Where one turn sends some rows of the set: a few examples, then the rows asked:
Z_158: [ -3  14 -14 -27   7  -1  11 -22  30  47 -19 -29]
Z_177: [ 30  13 -16 -12  13  19  45 -36  10  10  -9 -36]
Z_737: [  8  38 -17 -44   8 -24  22 -29  15  25   9 -30]
Z_229: [-11  39  16 -25  15  -1  12  15  30   2  13 -30]
Z_812: [  1 -14  12 -13 -13  11  18 -17  30  38  15 -35]
Z_941: [-18  23  17 -20  11  10  18  17  28 -10  16 -25]
Z_135: [ 16 -13  -8 -32 -16   8  22 -14  -7  -6  10 -14]
Z_225: [-14  21  24 -24  11   4  14  18  27  -8  12 -27]
Z_585: [ -9  -9  -3 -10  14 -22  38   6  21 -14   5  -7]
Z_955: [ 17  17 -12  10   3 -15  25  12  13  -6  -2  -2]
Z_766: [ 16   4  -6 -19  15   8  48 -39  16  16  -8 -52]
Z_302: [ 17  20 -21 -13  19  14  31 -21  37  35  24  -4]
Z_633: [ -6 -11   6 -36 -17  -6  25   0   2  -4  18 -24]
Z_570: [ 23  -8  -6 -20  11  18  48 -32   8   7  -9 -41]
Z_288: [ 22  -2 -10 -14  12  17  50 -34   7   8  -4 -43]
Z_343: [ 17   4  -2 -25  13   5  48 -34  14  20  -9 -54]
Z_70: [ 11  47 -21 -40  10 -11   6 -17  16  11  10  -7]
Z_542: [  8  12  20   3  -5 -33  19 -11  30  13  15 -36]
Z_524: [  8 -13  24  -1   4 -11   7 -20  29  -8  10 -14]
Z_498: [ 29  20 -13 -18  17   6  44 -35  16  22 -11 -44]
Z_395: [-12  26  -2 -47  -1 -31  25 -10  16  17  18 -35]
Z_595: [ 10 -14  -4 -14   8  28  17 -25  32  23  16  -3]
Z_655: [ 16  11 -13 -27  -7  12   5  -8  -1 -10  10   4]
Z_276: [ -5  23  15 -17  14  15  12  17  23 -15  15 -11]
Z_220: [ 31  10 -14 -17  17  18  44 -33  10  11  -9 -33]
Z_62: [ -6  -3   1 -44 -11 -20  37 -15   8  13  16 -43]
Z_713: [ 22  21 -25  -5  -6  13  20  -1  16  39 -11 -15]
Z_262: [ 27  27 -26 -32   2   7   9 -26   3   4   4  -2]
Z_998: [ 19  33  -1   3  18 -29  29 -14  34   9  25 -15]
Z_75: [ -9  29  12 -14  12  17  15  16  24 -15  17 -15]
Z_27: [  9 -10 -27 -11   1  16  48   4  16  22   5  -6]
Z_572: [ 19  12  -2   0  25  -8  14 -24  33 -11  18   5]
Z_328: [-18   8   7 -19  21 -33  14 -15  36   1 -13 -25]
Z_577: [ 23  19 -12 -16  16   8  41 -39  14  19 -11 -47]
Z_775: [ -1  45   9 -18  18   6  11  15  25  -7  13 -14]
Z_698: [ 10  20  -6 -12   1  -3  33 -11  35  49  23 -33]
Z_389: [ 11  33  -2  -1   5 -26   1  -7  24   9 -17 -18]
Z_778: [-16  38  17 -20  15   2  12  12  32  -3  15 -28]
Z_45: [-18 -16 -15 -33  15   2  41 -14  30  28  -4 -22]
Z_936: [ -6  45   9 -15  14  12   7  14  27  -5  14 -18]

Z_343 turns into Z_225
Z_585 turns into Z_27
And these:
Z_395 turns into Z_62
Z_524 turns into Z_595
Z_778 turns into Z_766

Where one turn sends some rows of the set: a few examples, then the rows asked:
Z_646: [-18  33  28  41  17  34  -1  17   3 -13   3 -26  -7 -12  24  -4  13 -11
 -16  -4 -34   4  -9  19 -26  -9  14]
Z_704: [ -8  12  30  11  -5  54   4  14  -4  13  15 -34   8  -1  34 -42   7 -24
 -11 -16 -32 -14 -12  -1  10   0  16]
Z_484: [-16  18  23  31   4  42 -17  -6  -1  17   9 -18  36  -1  32 -22   5 -28
 -24  -5  12   3 -32  18 -10  23  20]
Z_372: [-30  37   4 -17 -14  41  18  -8  15  -4  -3 -37 -19  35  12  11  -1 -37
  -5 -11   2  18 -37   3  -1 -16 -11]
Z_383: [ -8  29  20  20  -2  40  -7  13   0  19  15 -18  43  -3  26 -15  12 -21
 -31  10  18  -3 -26  14 -17  23  19]
Z_296: [-19   7  14  30  -3  25 -10  19 -28 -12  -9 -15 -18 -22  -9 -12   2 -15
   3  12 -24 -29 -12 -11 -27  -2   0]
Z_983: [  0  42  24  -3 -26  28   6  -8   1   8  -3 -34 -36 -10   6   2 -21  -6
 -28  13  12   8 -17 -17   4  43  11]
Z_322: [  2  31 -28  -1 -29  29  20 -10  22   9  -5 -56  -9   5  -1  -9 -15 -23
   1   8  -4   0 -24   6  -2  36  -5]
Z_739: [-12  21   3 -15 -20  34  13 -12   8  -1  -9 -46 -27  24   9   5   2 -35
  -9 -18   7  27 -41   1  12 -18  -8]
Z_61: [-25  -8  12   0   4  26 -28   1 -24  -1   1 -15  28  18  18 -25  -8 -36
  -2  18 -16 -12 -34  29 -16  20  -3]
Z_254: [-16  16  17  22  -1  41 -13   4  -3  16  13 -18  45  -4  28 -24   6 -25
 -22   1  17  -2 -23  12 -29  15  17]
Z_20: [-18  22  20  35   9  31  12  10   5 -20 -10 -35   3 -13  26  -6   7 -11
 -11 -16 -33  13  -5  19 -30 -12  15]
Z_272: [-36  22  30   9  23  34 -27  16 -20 -16  11 -10  -8  -2  11 -21  10 -30
 -12  35  16   1  -2   8 -23   9   2]
Z_373: [ -5  14  29  14  -3  36 -10  -1  -3  15   2 -17  39  -8  31 -28   3 -32
 -33   5  22   3 -31   2 -25  21  18]
Z_763: [-36  24  24   1  16  28 -24  14 -21 -18 -11 -10 -23  -3  11 -10   2 -41
 -11  34  13   2   0   8 -11   0   5]
Z_441: [-33  29  28   9  27  35 -22  12 -22 -15   8 -13 -14   5   7  -6   4 -34
  -7  33  22   2  -8  24 -16   6   5]
Z_654: [ -8  29 -34   4 -28  30  24 -14  12   9 -12 -54 -11   9   7  -2 -11 -24
  -6   5   4  -9 -25   2  -6  38   0]
Z_304: [ 16  33  33 -10 -11  29  -7   0  28  -2 -13 -52 -26  -3   2  -5 -16 -25
  12  23 -31   7 -16  19 -17  41  -9]
Z_418: [-20   6  14  28  -1  20 -15  22 -32 -14  -2 -18  -8 -19  -6 -24   1 -14
  -2  19 -32 -30 -19  -2 -21   3   0]
Z_567: [  9  16  37 -13 -21  21  -9  12  31  -9 -15 -21  -2   2   2  12  11  -9
   7  -9  -3  22 -47   8 -42  28 -13]
Z_681: [-20   5   5  29   7  24  -8  23 -27  -7  -1 -18 -16 -17   1 -17   8 -11
   5  24 -24 -26 -15 -13 -31   5   6]
Z_63: [-25  29  22  42  12  35   5   6   9 -18  -4 -39   6 -12  18  -6  17   1
  -8   7 -25  10 -12  27 -26  -6  11]
Z_415: [-35  19  18  14  18  36 -30  15 -17 -16   0   2 -13   4   9 -14   8 -32
 -20  36  18   1 -14  15 -18   7  -2]
Z_9: [-27 -12  21  -1   1  26 -19  -1 -29  -1   7  -9  18  16   8 -39   4 -36
  -3  11 -21 -12 -32  27 -13  16   2]
Z_673: [ 14  39  27   1 -25  20   1   7 -13   7  -9 -45 -39  -9   0   3 -12 -18
 -28   3   7  14 -26 -19   3  35   0]
Z_427: [-12  12  19  14  -4  45  -2  17 -17   9  19 -30   7  -4  26 -44   2 -22
  -5 -11 -32 -20 -15  -1   7  -5  22]
Z_240: [ 14  26  27  -8 -12  24  -4   7  26  -6 -10 -52 -26   5   4  -6 -16 -22
  13  14 -34  15 -18  11  -8  47 -22]
Z_692: [ 12  29  22   0 -19  18   6  -7  -1  -3 -23 -46 -29 -10  -6   8 -21  -2
 -22  14   5  16 -28 -15   3  37   4]
Z_454: [  7  20   6 -26   1  42  15  19  34   6  12 -25 -14  20 -11  -9   8 -40
  11  11  11  -5 -32  -5 -27   5 -21]
Z_642: [-12  12  27  15   9  44   3  12  -4  12  22 -34  16   2  27 -37   4 -24
 -10  -4 -36 -13  -8  -5   8   0  19]
Z_430: [  7  17   4 -24  -7  37  11  15  30  17  12 -24 -19  22 -11  -7   3 -43
  18  15   1   3 -35 -17 -22   6 -21]
Z_491: [ -8  37  -3 -21 -22  43  19   2  11   6 -12 -45 -18  28  10  13   1 -32
 -15  -4   5  19 -37 -11   5 -19   1]
Z_981: [ 12  25  -7 -26  -9  40  15  19  26   6  12 -32 -16  23 -15 -13  -1 -42
  10  16   7   0 -32  -5 -28  17 -21]
Z_622: [  1  25 -35   1 -24  24  22 -12  10  14  -7 -51 -16   9  12  -1 -19 -19
  -9   6  -1  -4 -37  -2  -9  34  -7]
Z_483: [ 19   3  34 -13 -31  22  -9  16  16  -4 -19 -22  -5   9 -10  10  14 -18
  -7  -3  -6  31 -47   7 -34  17 -17]
Z_187: [ 17  12  38 -23 -12  20  -4  13  20  -6 -18 -29  -8  19  -1  12  13 -26
   8  -7   1  32 -45   7 -31  25  -7]
Z_616: [-31  30  21  35  15  27   0   8   1 -19   1 -39   8 -16  27 -11   5  -9
 -15   0 -33   4  -1  24 -21 -11  12]
Z_467: [ 21  37  23 -10  -9  21   1   3  30  -5  -4 -56 -30  -2  -6 -10 -11 -27
  21  20 -26   7 -22  15 -17  36 -13]
Z_200: [ 13  37  23  -7 -30  15  11   0   2  11  -8 -43 -33 -18   1   3 -21  -4
 -21   4   7  13 -30 -23  -2  34  -3]
Z_922: [-24 -11  18  -7  -1  18 -18  -8 -25   2  -3  -7  18  17  16 -26   0 -42
 -12  14 -13 -12 -34  32 -14  22  -2]
Z_759: [  7  15  30 -20 -27  19  -2  14  17 -12 -19 -30 -12  13  -5   9  11 -17
   8  -9  -6  31 -46   3 -39  25 -25]
Z_677: [-17  31   4 -29 -28  37  12  -8  10   6  -5 -40 -22  26   9   4  -9 -35
  -4  -9   7  27 -33  -4   8 -10 -11]

Z_622 turns into Z_681
Z_646 turns into Z_187
Z_322 turns into Z_418
And these:
Z_441 turns into Z_739
Z_373 turns into Z_983
Z_654 turns into Z_296
Z_254 turns into Z_200

